One vector is turned by the same rotation once a step. Each row is the vector after some number of steps, and that number follows the row.
The counts run from 0 to 803.
[ 27 -18  20 -10  22  -5 -27 -26   3  26   2 -26 -11  -3 -17  28 -21 -48
  26 -10   7  21  11   8  10  33  18   5 -10 -17   0  -8 -22 -11 -15   2
   5  -4  13  20   9   8 -10   8  16 -10   0   5   2  -2  29 -15  -5   3
 -16   6  -8 -30   3   0  38  -2  -1  -8  -6  29 -12  24 -26   0  -3  23
   7 -17 -14  12   3  -1   6  11   1 -20   9  -4  -7   4]  206
[ 36  -8  37  -7   7   1  -6 -10   6  15  -5  -8   2 -23 -21  -9 -11 -36
  20  23  14  30  13  -4   4  21 -15  -4 -15   0  -4   7 -23 -17  -1   3
  12 -13  16   0  14  20 -30  16   3 -34   2  26  -3   4  36  -3   1 -18
 -17  12 -25 -37  -6  -1   7 -19 -21  15  22  10   5 -26   1 -10  30  11
  20   3  -1   5 -10  -7   7 -13   3 -25   5   7  -2  12]  193
[  1 -12  20  -2  18   4 -27 -11  -8  21   8 -17 -16 -14 -10  10   5 -20
  38  20   3  10  10  16  23  29  20   0 -33 -17  11   8 -14 -11  -8   9
  16 -11  24 -13  14   0 -14 -15  16 -11  -7  21   5   2   8 -27  -2   1
  26  -3  -4 -19   1 -14  19  -3 -22 -17  -4  18   2 -14 -14   7  19   5
  16 -10 -32  33 -10  -2  15  -5   2 -37   7   9  -9  18]  596
[  0 -15   4 -21  25  -1 -28 -17  -9  30 -26  -4   2   0 -15  10  14 -24
  30  33  -3  -1  -4   3   1  36  -1  -1   0   3   8  -7 -25 -29   2   7
  13 -17  22  11   2  12 -27  28  28  -5  -2  13  13   3  15 -13   2   0
  16  13   8 -24  -3   1  32 -26   2  -5 -26  -6   5  33 -21   7   0   5
  12 -11  -7  25   6  22  11  -3  13 -11  -2   5 -12  -8]  576
[ 21   1 -12 -11   6  -3 -11 -36  25  -2  -4 -13   1 -11 -17 -14 -12 -14
  -3  29  14  18   1  -7   4   6   0   8   9  -2 -28  -4 -31  -8  -9 -13
   1 -19 -13 -17  16  27  -2  30   1 -30   3  18  25  -2  32   1 -21   0
 -24   2 -32 -21  13  12  34 -34  10  -3  13  21  23   2 -12   0  -5   6
  20 -23  -3  20  23  15   7  -2  15  -4  -7 -15  -7  -4]  457
[ 37 -18  17  -5  14  -1 -28 -17  10  15  14 -23   6   9 -32  22 -16 -35
   0   6  20  22  26 -12   0  34  -6  13  -7 -19 -12  -4 -17  -5  -7   3
  15  -5   1  16  10   0 -18  20  -8 -21  -3  21  11   3  18 -12  -8 -17
 -34  -2 -24 -27  -6   3  24  -8  -8  14   5  14  -4  15 -22  -2  16  20
   6  -3  -9  15   3   5  19  -5   8  -7  -2  -4   7   2]  774
[  3 -16   8 -25  14  -7 -13 -11  17  49 -18   3  -6  11  -6  17 -32  -7
  25  -8   2  -5  -7  -3 -19  34   4   9 -10 -12  13   4 -18 -29 -26  25
  -8  -5 -35  29 -19  -9  -8  -8   6 -16 -14   6  -2 -15  16 -10 -15 -15
   8  18   4   9 -33   3  -1   0   1 -26  15  -8 -17  37 -16  -8  -6   0
 -19  24  13  10   6  26   3  13  -8  -2   6   6   7  -7]  308
[-21  -1   3 -12  13   3 -23  -4  20  42  -7  -3 -17   4 -10  22 -11  -8
  34   7   0 -13 -18   3  -8  25  -2 -10 -19 -16  30  -1 -23 -25  -4  19
 -13  -4 -16  14  -4  -4 -20 -21  19 -13 -11  -1   0 -15  20  -9  -8 -15
  29   6   1   1 -20  17 -18   9   6 -36  -8 -14 -12  20 -31  10  13  10
 -20   3  11  31 -10  15   1   5 -17 -17  -4  26 -17   1]  397
[ 12   2   5 -15  10  11 -39  -7  11  15   1 -21  22  17 -33  18 -13 -16
  21  30  19  10  24 -14 -26  29  -6  24  15  -8   0  -3 -26  -9  -6  10
  19 -12  -3  22   8 -12 -25  42 -12  -8   5  20  21  -5  15  -7  -8 -19
   2  -3 -16 -23  -4  10  -3 -17 -11  10   6  -4 -10  13 -20   7   8   2
   4  26   6  30   0  19  21  -7  30  14 -17  12   8  -5]  667
[ 13 -20  19 -16  15 -18  -3 -29 -20  35   1   4  -9   9 -36   7   3 -18
  15  17   4  -6  10  11 -15  64   5 -20  -1  13   4  -8 -10 -16   0  25
  13 -14  15 -10 -16  -5 -20   8  13 -13  -7  28   6  -7  -8  -3  18   3
  23   6  17 -36 -26   6  30 -16 -23  12  -5   8  -8  27  -7   2   6  -1
  -7  -4  13 -14  -4  -4   3 -12 -27 -12   2  15 -16  -3]  588
[  6  -7  29 -15   3  -6 -11   1  20  19  15 -14  10  -4 -10   0 -35 -30
  36   0  15  11  14   7   1   1  -4   3 -11 -12  17  12 -17 -14  -2   6
  -2  -3 -11   5  -5   9 -16  -6 -22 -27   9  21   2 -22  41  -2 -14 -23
  -2   3 -40 -16 -18   3 -31  21  -8  -3  26  17 -11 -26 -23  -2   8  27
  -6  13  10  23 -13  -9  -3  17 -13 -22   2  12 -12  18]  299
[ -7 -20  10 -24 -18  -9   3 -17  11  30  10  -1  14  14 -26  10 -36   3
   6   9  21   2  11   6  -7  29   9   9   2  14  -1  11 -16 -13 -17   9
   2  -8 -17  -9 -30   2  -8   2 -21 -24 -10  22   6 -40  13  -6 -14 -22
  24  12 -17 -10 -37 -15 -31   9 -18  -7  47   8  -7   3  -3 -18   4 -12
 -17  25  13 -12   0  -4  11  25  -2   6   3   4  14   5]  319
[ 26 -30  13  -3  27 -14 -27 -29   6  29   2 -12 -18 -17 -20  30 -12 -50
  13 -18   8  26   8   7  13  29  -1   4 -24 -18  -1 -13 -26 -20  -6   4
   1   7  10  16  11  21 -12   5  26 -18  -5   1  -6   2  33  -7 -17  -8
  -8   5 -12 -24  -8  -5  19  -9  -3 -12   0   6 -18  27 -25  -1  19  12
  14 -12 -20  12  -2  10  17   7   2 -19   4  13  -4   2]  205
[ 12 -14   5   8  -5  -4  -3 -26   0  16  10  11 -49 -28 -26  29  -9 -13
  14  -7  11  10 -12  22 -10  46   0   2 -25  20   9   1 -13  -5 -30  18
 -19  13  22 -13   2  15   7 -12  11  -7 -11 -15 -13  -5 -16 -25   1   1
  18  -5  14 -32   7  -8   5   2 -11 -38  16   5  -2   8   3  -6  25   5
  -2  -9 -18  15 -22 -25 -12  -3 -10 -24  -4  31  -5 -12]  520
[ -7 -16  12 -19  18  -1 -35  -7   1  24  -4 -26  17  10 -25  10   2 -28
  16  37  -4 -16  14   9   3  41  -3   5  -6  -4  17   9 -11 -24   1   2
  13 -20  13   2 -11   1 -16  13  -4 -10   1  25  22 -13  14 -30  -9   1
   4  -7 -11 -11 -23  -1  29  -6   6 -19 -23   0  13  16 -28   8 -10  16
  -1  -8 -12  31  20  -1   4  14   9 -24  -3 -12 -13  14]  490
[ 29 -25  29 -11  26  -4 -27 -19   8  25  -3 -24  -3   1 -17  17 -21 -43
  26  -5  12  13  20   9   8  32  15  14  -3  -9   3  13 -15 -10 -30   7
   1  -6  -1  16   3  -9  -1   3  -8 -19  -5  15  13   3  24 -20 -16   5
 -23  -1 -15 -24  -4  -9  39  -1  -1 -11  -1  23  -8  19 -25 -10 -14  18
   0  -7 -16  23   4  -5   3  16  -2 -18   8  -6 -10  11]  207
[ 16 -28  13   0  24 -15 -26 -30   1  19  12 -23 -24 -11 -20  24  -6 -35
  11 -12  16  20  13  16  23  39  20  10 -23 -13  -6  -7 -19  -7 -16   2
   7   3  14   2  11   8  -8   0  12 -12 -13   7   0  -2  17 -17 -12   1
   8   1 -13 -29   3  -2  21   0  -4 -13   7  30  -9  22 -23   4   9  12
  12 -20 -28  15  -3   1  13  10  -3 -24   5   5  -6   0]  118
[  7 -21  -2  -2  -2  -9  -2 -32  16  15  11 -13 -17 -16  -7  -6 -17 -13
   2   8  13  20   5  19  36  18   1  13 -37 -12 -14   5 -23 -16  -5 -13
   8 -11  -7 -28   7  26   4 -16   0 -31 -15  28   7 -22  27 -10 -21  -1
   6  -2 -31   1 -14 -14  -5  -3  -9 -30  28  18  13 -13 -15  -1  11  -5
  12 -20 -29  20  10  -4   3  11  -4 -26   4  -9   3  12]  705
[-10 -10  29 -24  -6   1  -5  -9  10  33   7   1  13   8 -20   1 -29   5
  25  27   5  -7  18   6  -5  30   1   5 -14   4  10  13 -18 -25  -7  13
  15 -12  -7   3 -36  -5 -28  -1 -15 -25  -2  24  -1 -36  23 -11  -1 -29
  18   8 -21 -11 -35  -8 -30   6 -22  -3  45   5  -4 -12  -1 -13  17  -2
 -15  31  14   3  -2  -9   6  10  -1  -7   7   2  17   9]  407
[ 22 -11  18 -18  14  -1  -1 -22 -13  33  -6   3 -14  13 -36   2  -3 -24
  20  17   0   3   7  -5 -25  63   4 -18   4  16   0 -11 -10 -12 -10  32
   7 -21  -3  -3  -4 -18 -13  14  -3 -18   2  32  12  10  -5   3   3  -4
   4   9  17 -30 -20   8  39 -20 -27  23  -2   4  -9  23   1  -7  -2   4
 -10   4  19  -4  -2   0   9 -15 -21  -6  -2  15 -20  -1]  676
[ -9   5 -14 -14  -8   9   1  -2  12  29 -15  22   1  -7 -32  -1  -8  -3
  17  29   8   3 -18 -12 -38  23 -31   1  14  19   7  -7 -29 -13  10  19
  -8 -11  -5  -5   6  12 -13  23  -2 -17  16   3   9 -10  18  12  -7 -22
  19   7   4 -10 -19  14 -36 -15  -7  -4  14 -35  -1  -1  -4   6  32   1
 -11  26  22  21 -17  11  -2 -14  -1  -1 -19  36 -21  -8]  659
[-16  32  -9 -13  -4  28 -11  -4  19   9 -16   9 -18  -4 -10   5   1  16
  41  33   0 -12 -14  -6 -29  13  -1  12  12   9  25  10 -26 -18 -22  24
 -11 -14   0   2  10  -2 -10   9  14  -4   1  -6  12   6  -2 -15   2  -5
  30  -1  10 -17  19  17   0 -15  -2 -37   1 -12   7   5 -14   8  17  -3
  -5  10  18  47 -17   8  -4 -23  22  -4 -22  28 -12 -25]  168
[ 15  -5 -10   0 -18   4  32 -28  14   3   4  14 -36 -27 -24 -10 -10 -11
  -1  19  15  23 -19  14  -6  24 -11   2   7  27 -19  -2 -20   4 -12   3
 -19  -9  -1 -47  22  32  19   2 -12 -31   3  10  15   1   4  10 -18  12
  -3  -4 -10 -24   7  -2   4 -21  -7 -16  28   5  24 -12  11 -11  21  -5
  -2 -18  -6  11 -14 -21 -12  -8 -13 -14  -8  10 -24  -4]  444
[  6  19 -26   6   4  12  -5 -19  31   4   3   6 -37 -10  -8  11 -21   3
  34  -4  19  10 -16   1 -19   5   3  26  15  -2   2 -10 -29   4 -20  20
 -21   1 -22  -8  31  -4  14   4   0 -10   5  -8  19   2   7  -9 -24  -1
   5  -8  -5 -11  25  27  -7 -11  -1 -32  10   1 -11  17 -24  10   9  -2
   1  -1  -2  45 -18  13  -8 -12   1   0 -19  33 -23 -22]  451
[ -8   7 -18 -15 -23  -2  26 -18  18  11  -1  23 -11 -25 -24 -14 -21  -8
  -1  27   3   7 -26  11 -17   7 -15  -3   6  28  -1   6 -30 -14  -1  -3
 -35  -3   2 -29  -1  45   4   6   0 -24  14  -7  10 -21  19   7 -12  -7
   1   1 -19 -20  -2   5 -24  -2   8 -30  24   1  21 -20   6 -12  21  -3
  -7 -13  19  13 -20 -14 -23   7  -3 -16 -10  13 -20   2]  639
[ -6 -21 -17 -15   5 -11 -18 -46  -1  15 -11  10  -7  -3 -22  16  -7  -6
  -2  13   6  -3   0  25  -2  35   7  29   1  19  -9   3 -22 -19 -22   2
 -12  -3  26   1 -18  25   6  31  16   2 -12 -10   6 -25  -3 -24  -7  11
  27   2  13 -23   1  -8  13 -13  11 -32  12  -2   2  49 -17   1  -7 -15
   9   3 -20   6  10   9   4  10  12   0 -11   1  15 -23]  239
[-17  -2  -7 -18  16  -4 -10 -11  -5  29 -12   6 -14 -12 -21  15   3 -25
  31  17   2   3 -13  13 -28  27 -15 -12   4   9  17 -15 -38 -16  15  20
  -5  -1  23  -1  16  21 -20  18  26  -6  15   3   7  -5  19   6   0  -6
  42   7  12 -24  -6  19 -22  -3  -2 -10 -13 -16 -15  11 -24  15  17  -1
  -5   3  12  20 -20  13  -4  -2  -3 -17 -12  41 -30   0]  573
[  1  19  -1 -23 -18   7   3 -17  35   7  -7   9   5  -3  -9 -26 -43  19
  19  27  10  -5  -8   1 -11 -12   2  18   8  12   0  19 -21 -13 -23   0
 -21 -13 -23  -8 -16  10  -3  12 -19 -39   4  12  11 -26  26  -5 -10 -15
  -5   7 -19  -6  -1   3 -23  -7   1 -27  50  11  13 -23  -2 -12   3  -1
   1  15  28  18   1  -7 -14   8  12  -6  -4  -7  11  -6]  636
[  7   9  -2  -5   2   8  -8 -27  26   2 -17  -2 -23 -33  -5   4 -21 -13
  24  11   5  24 -13   4   6  -5  19  12  -4   7  -5   2 -44 -11 -33 -10
 -28  -8   8   0  20  28   0  10  19 -15  -2  -8   2  -1  21  -8 -12   4
  -5  13 -15 -26  34   7  23 -17  15 -34  13  18  16   1 -11  -7   3  -1
  21 -21 -12  29  -7   4  -8   6  24 -12  -2  -1  -7 -14]  542
[ -3 -27  15 -22   0   5 -28 -11  10  33   3 -23  22  11 -31  13  -9 -20
   2  36   8  -3  16   3  11  43   1   4 -13   1  12  16 -15 -33  -8 -17
  15 -22   4  10 -19  12 -17   8  -7 -16 -11  22  14 -18  22 -28 -19  -7
  -8  -2 -20  -2 -27 -16  21  -2   3 -19   3  -1  21  11 -15  -4  -1   7
  -6  -7  -8  16  23   2  11  16  17 -14   5 -20  12  11]  403
[ 18   4   9  -6  13  13 -25  -6  17  28   9 -21   3  12 -15  19 -11  -3
  36  23  15  15  17 -20  -4  21   7  10  -7 -20   4  -7 -22   0  -1   9
  27 -19 -18   3  26 -20 -25  -2  -1 -22 -10  37  16  -1  22  -6 -21 -19
  13   5 -26  -5  -9   8  -5 -16 -26   9   6  -2 -15  -5 -15   9  20   7
   4   7 -11  34  -2  23  25  -6  11  -7  -2  14  -6   5]  102
[ -7 -16  11 -21  -4  -7 -31 -15  16  25  20 -26  23  29 -35  18 -16  -6
   4  34  13 -10  16  -3   4  39  23  -8 -14  -4   5   1 -20 -19 -10 -12
  12 -23  -7   7 -25  -1 -24  -5 -11 -23 -23  15   9 -22  11 -11 -15 -18
   0   4 -30 -12 -30  -9  15  -1   4  -8   1  12   8  23 -17   1   7   4
 -13 -11   5  10  23   3  13  17  12  -6   3 -17  10  13]  404
[  8  -4  -2  -8  16   5 -15 -10   5  38   2   4 -23  14 -24  27 -12  -5
  22   3  11   6  -3 -15 -28  45  -9   3  -3 -12   8 -16 -19  -3  -5  28
  16  -8 -24   0  18 -27 -12   1   3 -15  -7  19   6   5   2  -1 -12 -15
  25   0   0  -8 -22  13  -9 -13 -25   8   1 -22 -24  27 -25  11  25   3
 -14  19   5  19  -8  26  14 -20  -9   7 -10  36 -14 -10]  679
[  7   3 -20 -13   9 -19   3 -30   7  24 -19  15 -27 -20 -18 -22  -3 -19
   4   5  -1   7 -26   5 -12  12 -30 -10  -1   1 -10 -17 -40 -18  15  10
 -16   1  -8 -14  11  37  -5  17  29 -28  14  -3   7 -10  34  20  -7  -8
   8  16  -1 -24   1  27 -12 -18   8 -11   4  -3   2  12 -20  10   9  -1
   3 -18  17   9 -14  20 -13  -5 -22 -11 -10  25 -27 -15]  465
[-15  -4 -18  -7   2   2 -18 -28  34  17   3  -7 -18  -9   0   3 -22  10
  16   1  13   6  -6  14  20   1   6  31 -25 -17   1   8 -30 -16 -16   1
  -7   0 -17 -10   4  19   0  -9   9 -21 -18   4   4 -32  29 -23 -24  -9
  30  -1 -26   9   2  -3 -27   3   5 -41  27   9   5  -1 -29  13   9  -7
   9  -6 -19  37   9  13   7  16   7  -9   0  -1  10  -7]  136
